One turning vector, and how many steps it has turned:
The counts run from 0 to 577.
[ 76  79 117 136 128 138 157 135 147  82  66 105 148  99 137 169 131  97
  92 124 106 110 106 124 114 122 157  64 126 124 164 113 141 121 117 139
 153  78 136 108 127  91 170  87 149 124 146 178 123 150 118 117 139 140
 142  87 171 132 186 119 130 146 123 145 142  93 114 121 127 112 143 120
 132 114] => 154
[ 85  90 119 133 144 152 165 108 142  86  77 129 150 120 139 153 120  98
  74 151  94  88 133 102 127 109 191  85 124 122 141 143 157 114  77 120
 139  77  94 106 125  90 161  89 146 131 156 160 131 163 137 107 118 109
 126 123 152 141 187 121 130 139 104 160 139 107 105 145 118 131 143 140
 124 133] => 15
[104  92 124 147 123 120 151 129 166  84 145  97 131 114 123 167 105 114
 114 111 131  82 135 112 121 126 153  99 145 122 167 108 147 120 137 159
 122  98 138 122  85  76 176  83 136  79 146 196 121 147 121 117 149 133
 128  81 171 156 177 125 123 167 128 158 114 102  96 145 103  97 134 128
 124 126] => 467
[105 102 144 142 134 123 162 127 169  93 129 122 136 127 152 161 114 105
  90 132  73  98 152  97 116 129 165  97 106 133 146 124 144 116  71 139
 108  92 107 109 118  86 192  81 137  95 139 149 109 162 128 115 122 114
 157 126 155 151 198 110 131 152 119 180 142  93 106 125 117 133 139 158
 121 128] => 537
[ 73 110 122 124 130 132 166 124 147  97 147 113 134 125 140 177 120  97
  99 143 122  78 145 101 145 107 173 107 137 123 163 138 166 129 108 145
 142  99 110 114  99  66 154  82 133  94 169 168 121 164 130 108 117  91
 117 108 175 160 183 135 135 150 140 154 125  97  84 146 110 112 142 128
 117 127] => 24
[116  85 125 146 122 131 148 117 175  90  94 110 152 133 123 159  89 114
 106 117 119  81 146 114 103 122 175 100 139 116 162 118 150 114 121 139
 135  80 120 118  82  98 179  71 141  97 145 186 124 146 114 106 145 141
 120  76 155 149 168 133 134 153 113 172 123  98 102 142  94 105 138 139
 124 107] => 330
[ 87  98 121 140 119 110 159 130 153  92 110 114 134  95 147 163 129 111
 103 140 112  78 101 114 117 134 147  67 140 127 155 133 139 127 112 138
 132  89 155  95 130  70 182  88 134 102 147 172 145 151 140 116 133 115
 157  95 203 139 176 118 119 178 139 135 121  87 112 135 132 108 140 119
 117 112] => 372
[ 67 113 128 110 126 157 138 105 140  76  87 132 140 107 140 160 142 110
  93 127  91 118 139 103 142 114 145 122 119 150 162 112 143 129  85 135
 137 109 125 118 142  83 168  97 142 128 140 171 130 133 105 123 141 129
 145  90 171 133 199 111 133 184  92 155 156  69 129 125 114 174 121 158
 106 107] => 138
[ 78 107 116 133 123 112 154 133 147  87 133 100 134  91 138 166 145  90
 108 140 113  95  93 111 145 126 139  84 144 125 162 132 152 136 118 144
 128  95 174 107 125  56 167  98 131 109 145 183 128 151 133 112 147 106
 145 104 187 142 182 123 114 185 128 117 136  97 115 145 153 116 145 139
 107 123] => 156
[ 47 125 123 108 114 151 138 122 126  69 119 120 114 104 145 170 154 115
 104 124 102 102 127  97 151 108 136 122 126 152 168  99 126 127  99 153
 114 120 135 114 125  70 164  89 141 111 151 195 132 139 114 116 138 124
 146  95 174 134 198 115 120 180 102 124 140  87 105 137 114 148 132 124
 113 136] => 1
[106 103 147 148 116 124 158 145 175  91 130 106 130 124 139 169 105  94
  98 112  84 120 137  97 122 134 165  89 119 133 158 130 150 117  95 141
 134  93 115 115 114  85 187  74 133  81 140 167 101 171 123  98 120 129
 133 115 162 146 188 118 135 141 142 181 132 111 102 128 120  99 153 147
 122 125] => 465
[ 83 109 124 109 124 128 143 104 150  92 116 138 136 104 147 148 126 117
  96 143 111  61 131  96 126 112 151 115 143 140 150 134 133 112  82 123
 121 102 128  94 138  75 172 106 126 121 141 168 181 132 133 117 143 111
 148 102 193 133 172 121 124 197 102 130 137  88 143 155 122 157 126 158
  94 114] => 140
[ 62 115 130 111  95 147 160 124 144  87 119 116 109 108 158 172 122 122
  99 114  94  92 134  77 122 123 165 105 135 159 160 116 118 106  85 147
 122 122  99  98 129  84 175  79 131 102 145 181 166 148 134  99 119 128
 135 105 180 125 182 119 136 166 131 141 123 118 106 144 114 118 141 132
 104 129] => 433
[ 84  96 121 131 132 122 149 125 145  84  98 117 130  85 156 161 149 111
  87 126  99 111 109 104 113 129 136  72 114 141 149 107 130 126 100 134
 118  86 155 114 135  73 186  98 146 110 133 177 128 146 123 129 133 139
 167 103 177 137 201  96 116 174 106 140 139  85 121 124 129 138 131 126
 134 120] => 227
[ 78 104 122 115 115 132 131 111 137  79 110 115 121 101 135 154 139 122
 105 128 124  73 118 106 127 112 138 114 152 154 163 100 114 123 118 145
 103 105 151 107 113  72 177  98 142 112 138 209 157 127 123 121 151 137
 141  76 177 133 185 118 113 188  93 109 128  94 121 154 108 143 122 129
 111 125] => 572
[107 110 161 151 114 123 136 137 173  99 108 102 156 119 126 146 111  77
 107 125  76 113 108 111 130 142 164 108 138 124 156 128 127 117  90 137
 106  88 150 111 125  99 197  79 124 122 134 177 123 153 119  91 146 123
 126  96 145 117 185 129 146 170 118 157 156  90 126 158 142 127 151 175
  93 114] => 415
[123 102 142 146 106 103 148 130 188 100 142 111 141 117 134 156 104 107
 117 117 105  82 129 113 118 138 142  98 145 124 156 132 143 120 113 140
 120  91 153 111 112  81 192  88 116  79 134 179 140 137 125 109 148 123
 146  85 183 148 175 131 126 191 126 159 126  89 127 148 123 110 133 160
  97 107] => 549
[101  91 105 128 131 145 126 101 156  72 124 104 136 114 105 164 118 112
 102 101 129  89 158 107 134 110 151 136 145 133 164 103 152 119 134 146
 125  97 135 134  82  88 153  91 142 109 152 205 117 140 105 126 156 149
 129  76 142 155 191 107 120 169  82 144 128  92 126 155  92 139 115 153
 120 127] => 42
[ 72  93 126 116 106 140 160 121 144  93  80 120 132 123 147 168 111 117
 103 128 112  72 120 102 119 118 170  96 151 136 163 122 131 118 101 138
 144 100 105  95 116  85 170  71 139 118 149 180 163 151 129 100 122 115
 125  78 190 130 165 148 137 161 137 140 122 101 102 151 109 108 135 118
 108 110] => 506
[ 86 117 138 126 123 165 130 117 156  83 123 101 129 124 126 168 124  97
  96 103  82 125 156  90 151 126 162 148 112 145 158 108 150 112  83 149
 120 109 114 131 111  93 160  88 144 110 147 183 106 147 110 112 144 136
 124 104 133 139 203 113 137 168  95 165 155  89 116 143 116 155 135 177
 105 131] => 481
[ 92  93 105 126 146 151 154 115 162  76 115 120 125  85 130 158 132  98
  72 115 108 113 156  84 130 120 143  91 120 138 147 134 179 107  98 121
 149  84 124 122 128  76 156 114 141 120 151 169 131 145 141 136 134 137
 153 125 170 154 192  96 112 175  96 159 133 102 143 132 140 142 121 167
 130 131] => 525
[117 104 128 142 117 127 142 130 178  83 134 101 125  99 126 163 112 110
 101  88  97 120 144  93 109 144 139 103 124 144 159 109 144 110 113 145
 127  98 140 125 112  91 185  97 130  87 130 184 125 144 115 117 150 156
 155  88 170 146 188 108 122 187 120 171 125  97 139 126 116 128 127 172
 114 107] => 476
[113 102 120 128 146 113 165 111 172  98 158 135 131 112 137 154 121 108
  95 149 114  60 155  92 126 110 159 101 139 130 132 142 162 119  91 119
 113  88 133 107 114  62 176 105 126  94 141 153 148 148 146 123 140 106
 156 127 185 155 188 112 114 186 105 144 127  96 119 150 121 140 127 159
 117 133] => 317
[ 85 100 124 115 132 160 130 102 137  77  77 126 157 123 125 148 122 107
 102 132 107  97 143 116 133 107 155 138 139 132 162 119 145 117 105 135
 128  96 124 125 111  97 160  87 154 138 151 186 118 136 103 117 150 135
 129  73 150 138 196 126 140 176  77 152 148  72 124 145  94 173 120 159
 118 113] => 491
[116  85 113 136 141 128 156 109 180 100 130 123 154 118 116 156 104  99
 102 145 128  70 153 114 131 114 171 107 153 103 146 154 186 117 119 125
 140  74 128 114  97  78 156  99 129 102 158 168 144 153 134 114 143 109
 127 103 175 162 167 133 120 177 108 160 128  92 129 165 120 129 128 161
 115 120] => 108
[108  86 116 145 125 131 138 125 165  85 106  89 151 121 103 162 104 100
 115 116 127  91 134 124 133 118 158 108 150 115 170 116 158 119 145 151
 136  80 139 128  86  95 166  81 143 100 154 198 118 148 101 112 157 138
 116  64 150 150 174 131 130 162 106 153 129  91 113 148 101 114 131 139
 117 111] => 114
[ 73  85  91 122 137 145 171 120 150  83 118 112 128 110 126 174 121 108
  93 131 139  83 148 103 133 105 163  90 148 124 162 133 177 118 127 132
 167  99 112 110 107  71 144 101 136  99 160 178 144 156 131 120 128 110
 126  99 195 164 172 130 118 156 133 144 108 108 106 141 115 104 131 128
 118 117] => 379
[113  74 120 149 138 122 163 134 177  86 110 111 138  93 130 170 112  97
  84 108 106 117 139 101 107 142 154  71 119 122 156 133 178 114 115 132
 157  82 137 119 117  88 167  95 137  98 144 166 126 155 131 114 138 135
 145 105 178 152 176 111 121 170 133 174 124 103 133 126 139 112 136 158
 128 110] => 27
[ 79 101 114 118 138 158 130 100 144  79  82 110 143  94 110 141 143  92
  87 129 105 106 123 105 138 110 157 123 144 134 146 135 154 109  99 128
 121  81 145 120 120  93 156 111 141 151 152 190 141 141 126 120 155 133
 129 104 150 121 193 111 123 183  71 120 149  99 150 165 138 165 127 166
 109 126] => 574
[120  84 131 140 130 131 132 100 170  92  96 118 153 130 125 148 112 116
 108 127 117  79 138 124 112 113 168 118 140 116 154 104 140 117 122 137
 107  71 135 124  84  97 182  86 150 102 145 193 110 142 114 123 156 146
 145  80 139 149 193 114 125 159  78 158 129  88 102 151  84 132 122 140
 132 119] => 186
[105  99 130 133 122 134 147 104 172  94  78 129 159 106 130 144 114 101
  88 132  96 102 134 112 111 130 148 110 132 132 148 136 148 112  85 119
 137  89 124 107 132  92 180  97 130 125 136 158 146 134 121 118 143 127
 150  90 176 127 179 122 135 192  96 171 143  67 154 136 123 155 126 175
 103  96] => 276
